In the rows, zero is written as 128.
Each path below is one point turned by a fixed rotation once a step. After each direction that follows a path, write how fast that rotation turns it, in deg/step (0 if it stays still).
Each turn is a multiple of 5 degrees from 10 to 175, or 0.
Each row of a path follows its step; steps can be skipped.

step 0: [119 131 109 133 114 132 123 117 131 136 120 133 128 126 135 122 119 128
 122 141 134 123 124 135 138]
step 1: [132 132 120 133 139 133 116 133 121 135 125 132 127 141 133 126 129 127
 109 138 127 124 145 130 134]
step 2: [121 119 113 118 130 142 123 138 132 141 120 120 125 118 137 132 123 129
 121 133 141 129 130 125 132]
step 3: [117 144 123 142 134 126 123 134 125 129 124 126 128 122 136 120 121 120
 118 127 142 138 141 128 127]
step 4: [128 124 118 136 122 131 131 130 127 141 129 114 113 126 132 132 130 127
 107 122 125 136 132 116 125]
step 5: [120 130 114 149 121 128 130 124 135 131 128 135 121 121 134 127 121 132
 118 132 145 119 121 129 128]
step 6: [127 126 122 139 122 132 126 134 126 127 132 131 134 142 127 133 133 131
 104 138 132 126 144 123 123]
step 7: [124 116 121 130 132 138 126 143 143 130 121 119 120 127 126 133 130 128
 119 140 145 126 121 128 128]
step 8: [117 134 130 136 126 125 121 144 133 121 132 131 129 129 128 119 127 130
 124 127 148 138 143 118 126]
step 9: [121 125 128 129 117 126 133 132 135 134 127 114 114 134 116 130 129 122
 112 128 133 145 126 119 129]
[126 127 129 126 124 130 129 123 131 130 122 119 129 124 123 130 125 126
 129 133 129 125 124 126 130]
155
[131 130 124 125 127 127 128 132 122 125 124 131 130 126 125 123 127 125
 124 128 128 126 121 122 125]
0
[132 130 126 123 132 133 127 136 133 126 127 127 131 130 126 129 123 127
 132 131 130 128 133 128 130]
65
[129 126 125 128 126 120 130 125 129 122 126 130 132 123 128 126 130 123
 127 129 130 127 136 127 132]
140
[132 120 125 123 126 128 133 131 127 129 128 128 123 127 128 134 129 125
 125 125 128 131 125 132 132]
145

step 0: [136 123 128 113 143 137 126 121 122 136 118 132 124 123 115 133 122 131
 132 136 118 123 136 119 134]
step 1: [128 121 122 142 136 139 139 124 123 119 126 131 136 135 126 114 134 122
 127 135 138 116 128 114 124]
step 2: [135 121 134 137 127 121 113 113 126 120 118 137 124 124 120 133 117 130
 126 128 126 131 142 118 120]
step 3: [136 115 127 124 144 136 136 123 118 133 122 127 138 123 123 126 138 128
 123 134 119 123 141 128 142]
step 4: [124 128 112 142 127 139 124 129 123 122 119 134 125 130 122 126 122 131
 129 141 131 115 130 112 119]
step 5: [134 123 139 130 134 120 124 112 125 124 119 130 131 127 114 113 124 120
 125 129 135 134 146 126 129]
step 6: [143 114 121 137 129 133 129 133 121 128 120 132 128 132 132 132 133 140
 122 134 118 121 140 119 142]
step 7: [119 136 117 129 134 141 125 121 114 129 120 127 134 128 122 129 120 121
 127 135 135 121 146 125 116]
step 8: [137 115 135 130 127 128 132 125 139 123 121 135 119 132 114 114 125 125
 123 143 135 128 139 122 137]
step 9: [144 127 126 140 135 130 131 129 107 131 118 131 124 134 137 131 129 128
 127 121 124 126 143 119 126]
[122 130 133 132 130 126 130 129 131 122 130 126 131 127 128 128 123 130
 123 134 131 131 128 126 124]
120
[126 124 132 127 124 123 126 134 127 129 132 129 126 125 126 125 130 123
 127 125 129 124 131 122 125]
110
[128 130 131 125 132 131 128 128 128 129 131 129 124 128 125 125 131 127
 120 128 124 133 126 124 136]
135
[129 127 132 124 130 129 127 133 124 128 126 125 132 124 133 132 129 132
 129 130 120 129 132 128 128]
110

step 0: [118 138 123 122 123 125 132 126 132 117 120 115 115 135 140 124 123 113
 127 113 131 142 130 131 135]
step 1: [140 143 123 126 115 127 125 123 131 117 135 118 133 114 110 132 124 120
 134 116 121 127 122 133 127]
step 2: [134 123 112 141 121 124 120 126 135 116 128 126 127 123 143 142 119 118
 122 138 125 131 130 138 137]
step 3: [124 130 122 130 132 129 131 122 126 120 115 117 127 139 128 142 137 125
 131 106 129 130 121 145 135]
step 4: [133 130 127 126 124 142 120 123 132 125 129 115 134 123 113 138 129 122
 144 140 117 140 127 133 139]
step 5: [137 120 117 133 128 136 133 132 137 134 114 127 123 117 133 134 127 127
 125 135 133 114 126 145 145]
step 6: [123 125 142 129 126 147 138 123 122 109 121 128 128 134 130 134 137 136
 127 123 130 135 123 136 144]
step 7: [131 133 131 138 134 133 127 121 122 133 126 127 145 116 111 128 146 122
 130 143 125 123 123 131 138]
step 8: [127 117 124 138 139 137 136 120 122 133 124 126 115 132 137 117 122 126
 126 142 129 120 128 127 150]
step 9: [127 121 140 121 122 134 130 115 121 121 127 125 121 130 120 109 148 135
 127 119 134 120 121 134 133]
[129 130 131 121 122 132 131 134 135 127 129 127 125 122 129 123 127 129
 129 127 130 127 129 130 130]
80
[136 128 125 127 127 129 130 126 124 131 129 130 124 127 123 127 118 128
 128 132 126 125 126 129 128]
110
[134 130 130 133 127 127 123 131 133 128 130 125 129 126 120 129 131 129
 128 129 127 130 129 121 130]
125
